[[ -2 -21  -4  12  -1  -1  -1   4   0]
 [ -3  -7 -11  36  -5   0  -6   3   2]
 [  3  18  -5  34   3  -1  -2 -14   0]
 [ 13 -36  20 -61  -2   1  -3  10   0]
 [ 15 -14   2  15   2   0   0  11   0]]
|
[[ -3  -7 -11  36  -5   0  -6   3   2]
 [  3  18  -5  34   3  -1  -2 -14   0]
 [ -2 -21  -4  12  -1  -1  -1   4   0]
 [ 15 -14   2  15   2   0   0  11   0]
 [ 13 -36  20 -61  -2   1  -3  10   0]]

[[-12  -5   9  -2 -22  18  33   0 -12  30  29  57  -4  -2]
 [-15 -33 -34   8 -19  17 -24 -17   6 -31   0   8 -33 -18]
 [  2  12   5 -40  14  -8  -9   2 -10   5   6   4  25 -10]
 [  8 -40 -47 -11  -7  11  -5  -6 -15 -10 -10   6 -44 -14]
 [-10   5   4 -49  -9   3 -26 -21  -8 -20 -44 -12 -12 -35]]
|
[[  8 -40 -47 -11  -7  11  -5  -6 -15 -10 -10   6 -44 -14]
 [-15 -33 -34   8 -19  17 -24 -17   6 -31   0   8 -33 -18]
 [-10   5   4 -49  -9   3 -26 -21  -8 -20 -44 -12 -12 -35]
 [  2  12   5 -40  14  -8  -9   2 -10   5   6   4  25 -10]
 [-12  -5   9  -2 -22  18  33   0 -12  30  29  57  -4  -2]]

[[ -3 -25  -5 -27  27  -1  33 -12  26  30   9]
 [ 13  40  -7  41 -26  12 -18   8 -27  17 -13]
 [  0  -9  13 -14  33   4  32  15  29  14  18]
 [  6  25  -3  25 -30   6 -31   8 -29 -30 -14]
 [  1 -36 -25 -33  -3   1  -1 -59   0 -12   1]]
|
[[  1 -36 -25 -33  -3   1  -1 -59   0 -12   1]
 [ 13  40  -7  41 -26  12 -18   8 -27  17 -13]
 [ -3 -25  -5 -27  27  -1  33 -12  26  30   9]
 [  6  25  -3  25 -30   6 -31   8 -29 -30 -14]
 [  0  -9  13 -14  33   4  32  15  29  14  18]]

[[-31  -2 -31 -38 -15 -26 -24  -1  36 -28   7 -10]
 [  5 -57   3   0  -9 -11  27  18  50 -33 -24  31]
 [-22  39 -24 -26  -3 -20 -18  -1  -8  18  -9 -32]
 [ 31 -27  33  39  36  49  15   6 -44   8 -14  11]
 [ -4  -1  -6  -2  -8  -8 -27 -17  11 -19 -57 -40]]
|
[[-31  -2 -31 -38 -15 -26 -24  -1  36 -28   7 -10]
 [-22  39 -24 -26  -3 -20 -18  -1  -8  18  -9 -32]
 [ -4  -1  -6  -2  -8  -8 -27 -17  11 -19 -57 -40]
 [  5 -57   3   0  -9 -11  27  18  50 -33 -24  31]
 [ 31 -27  33  39  36  49  15   6 -44   8 -14  11]]

[[ 22 -13 -39]
 [ 28 -48 -23]
 [ -9  36 -52]
 [-43   9  58]
 [ 20 -23 -41]
 [-42   9  68]
 [-20  41 -44]
 [-40 -14  60]
 [-69  48  57]
 [ -2  27  16]
 [-18  32 -48]
 [-36   5  -4]]
|
[[ -9  36 -52]
 [-18  32 -48]
 [-20  41 -44]
 [ 20 -23 -41]
 [ 22 -13 -39]
 [ 28 -48 -23]
 [-36   5  -4]
 [ -2  27  16]
 [-69  48  57]
 [-43   9  58]
 [-40 -14  60]
 [-42   9  68]]

[[ 55  18  76  14  13 -22 -50  21  55]
 [-54  48 -36  37 -54 -17 -60  21   4]]
|
[[-54  48 -36  37 -54 -17 -60  21   4]
 [ 55  18  76  14  13 -22 -50  21  55]]

[[ 22  -5  -1 -28  22]
 [  8 -21  30 -29  10]
 [ 13 -32  42 -40  19]
 [-19   9   3  19 -26]
 [ 16 -15  16 -33  17]
 [ 20  21 -31 -14  10]
 [-26 -10  32  11 -27]
 [  6 -40  58 -40  14]]
|
[[ 20  21 -31 -14  10]
 [ 22  -5  -1 -28  22]
 [-19   9   3  19 -26]
 [ 16 -15  16 -33  17]
 [  8 -21  30 -29  10]
 [-26 -10  32  11 -27]
 [ 13 -32  42 -40  19]
 [  6 -40  58 -40  14]]
